One vector is turned by the same rotation once a step. Each row is the vector after some number of steps, and that number follows the row.
The counts run from 0 to 505.
[110 129 149 164 135 140 140 130 152 136 147 146 180 169 159  94 117  92
 136 135 172 142 168 128 102 111 149 140 190 135 105 109 102 154 126 112] -> 111
[145  90 127  99 150 145  80 140 103 176 118 150  99 183 127 111  94 124
 135 110 175 139 110  90 155 146 156 119 105 105 113 111 111 125 115 155] -> 44
[111 170 106 148 162 149 137 171 151 191 136 131  95 139 155 117 146  98
 128 137  91 112  95 108 171 108 120 175 133  99 103 160 128 105 108 157] -> 125
[121 124 112 177 118 131 136 121 133 128 182 126 163  89 103 140 135 169
  83 127  97 119 164 160 128 110 169 134 179 119 123 142  82 150  96 124] -> 439
[196 109 149 123 151  97  68 136 166 133 149 181 134 142  93 145 134 124
 117 130 109 148 117 122 144 165 147 132  93 142 171 100 106 130 112 106] -> 24
[175 112 102 127 105 119 112 122 151 130 146  90  89 154 151 105 123  73
 132  81 116 157 138  73 126 142 134  92  97 135 130 114 152 124 144  98] -> 390
[ 86 119 145 107 148  65 145  88 172 150 159 118 151 120 106 151  94 127
 150 105 106 111  96 143 152 115 160 127 101 125 137 129 104 122 113  76] -> 451
[168 154 121 135  94 153  69 123 118 132 114 148 120 148 134 132 153 153
 140 177 169 103 156  98 129 132 126 116 113 117 121  62  99  98 102 140] -> 52
[136 129 140 142 163 107 119 105  94 135 153 125 134  96 100 174 161 175
 115 159 130 132 168 122  74 151 142 108 177 106 144 150 175 168 119 104] -> 11
[150 125 166 120 174 120 119  96 142 106 122 101 129 142 105 175 110 150
 126 146 116 194  89 156 129 166 133 155 181 160 147 138 103 141 135 136] -> 173
[118 146 163 133 152 108 133 126 183 111 152 127 169 125 142 149 134 145
 152 133 114 172 137 124  78 157 149 163 177 161 141 133 105 168 133  86] -> 316
[106 174 140 140 132  95 154  95 111 192 154  65 127  72 138 146 131 123
 111 122 126 123 150 129 120  93 138 118 127 106 136 133 173 129 111  81] -> 446
[175 129 149 148  99 119  93 106 128  77 142 155 107 124  90 119 171 110
 108 171 151  99 142 129  96 151 105 128 155 120 109  99 141 163 157 137] -> 361
[134 141 171 112 165 153 107 122 106 112  95 132 104 182 116 172 162 110
 134 121 104 144 179  82 104 159 131 132 171 127 144  93 102 131 111 156] -> 192
[136  79  93 110  96 116 116 114  91 121 151 116  84 158 115 128 139 202
  94 130 127 122 123  77 109 127 139 115 169 163  99 114 111 155 143 108] -> 213
[115  95 164 113 187  62 123 130 170 135 157 164 130 147 111 150 146  94
 134 128 107 135 108  98 129 150 127 128 123 137 155 135 141 164 132  70] -> 166
[160 140  92 128 137 116 124 114 157 191 120 119 118 158 134 125  76  96
 150  72  97 149 118  88 118 148 136 121 102 136 122 149 108 105  94 110] -> 248
[153 108 137 126 151 111 125 113 107 188 111 136 102 123 103 140 131 126
  73 114  76 173 117  91 122 170  98 111 161 132 134 144 157 147  86 129] -> 375
[143 119 138 138  87  91 110  84 135 136 145 109 149 151 130 116 124 113
 103 137 166 133 145 105 124 100 124  89 119 148 136  58 139 129 111  75] -> 238
[118 184 151 110 141 136 114 136 173 108 149  90 132 114 147 143 127  95
 201 114 149 113 167 115 109 137 176 133  99  98 135 114 117 111 148 104] -> 469
[180 115 119 120  88 151  81 157 132 151 142 124 121  94 101 116 113 126
  71 111  96 129 135 104 150 153 142 108 110 130 139  97 103 108  73 111] -> 231
[116 108 130 117 149 123 125 170 173 151 188 101 146  87 157 130 127 164
 118 132 102 173  87 113 149 141 155 161 136 146 136 152 113 157 134  83] -> 312
[154 109 112 123 114  98  95  79  96 168 122 154 104 120  77 125 116 114
 127 135 158  82 120 106 114 139 112  78 100  88 103 123 172 128 109 116] -> 222
[102 129 130 147 146 140 133 171 133 156 155 165 124 149 146  95 149 103
  95 159 131 123 103 149 185  96 136 180 165 106 108 135 101 133 121 149] -> 127
[118 115  82 151 108 132  98 104 140 140 152 116 110 176 136 138 132 126
 153 146 160 106  99 115 193  98 124  89  85  98 116 106 113  90 107 137] -> 408
[115 101 118 152  97  94 137 104 135 171 177 156 152  87 130  74 136  93
  99  97 116 125 154 115 131 138 143 100 132  85 109 128 124 172 115 126] -> 83
[104 145 140  88 122 106 115 123 119 103 121 164  96 158 131 158 176 111
 181 180 151  82 118  93 116 160 106 123 111 116 127 112 136 117 146  95] -> 345
[136 175 139 114 112 114 104 136 136 132 146 132  95 131 165 110 170 133
 157 183 174  87 111 124 144 117 121 171  97 115 120  93 123 122 179 121] -> 488
[135 151 120 114 151 111 137 139 153 194 150 116 129  95 121 141  81 137
 133  98  84 144  93 140 138 142 164 150 107 131 141 166 110 101  88  94] -> 454
[135 145 161 114 160 148 120 159 165  98 131 149  99 115  50 142 116 100
 111 120  85  89 108 146 115 154 143 174 150 126 106 146 110 122 124 130] -> 148
[ 66 121 133 105 114 137 156 144  93 156 149 163 130 154 147 119 113  96
 116 115 124 117 123 160 172 114 164 132 161  91 126 125  70 111  96 123] -> 270
[ 99 195 141 148 115 111 183 111 131 107 143 115 109 117 155 149 171 110
 145 153 111 108 145 136  90 120 117 161 182 116 115 156 136 135 157 106] -> 137
[133 191 143 137 140 126 118 142 158 181 138  92 124  52 110 155 125 123
 137 158 109 112 109 142 134 137 120 153 109 105 129 154 162 109 105  99] -> 303
[119 124 169 112 135 100 126 147 127 114 167 149 131  90 126 148 166  75
 136 146 115 144 137 146 135 175 142 111 119  87 171 150 153 156 129  83] -> 163
[150 147 135 143 118 178 102 114 162 122 132  86 138 166 124 111  69 109
 115 107 157 145 143 127 142 102 159 135 146 145 105  74  72  94 118 154] -> 255
[143 103 187  95 162 132 111 148 106 149 130 123 118 142 114 140 100 115
 104 155 158 191  82 166 149 158 150 150 168 145 158 134 139 151 133 111] -> 171
[133 100 160 101 196 107 120 143 142 169 132 110 101 140 129 150 114 140
 108 119 107 188  85  95 134 147 138 150 152 159 144 150 153 153 126  90] -> 169
[129 143 184 107 147  97 140 133 144 116 149 127 120 102 119 159 167  57
 131 107  88 160 142 130 135 171 143 124 126 101 181 145 153 146 131  95] -> 164
[137 191 168 136 134 136 110 127 129 131 119 169 142 125 146 144 164 133
 145 195 158 126 131 177 138 142 134 179 148 101 136 105  85 119 122 154] -> 484
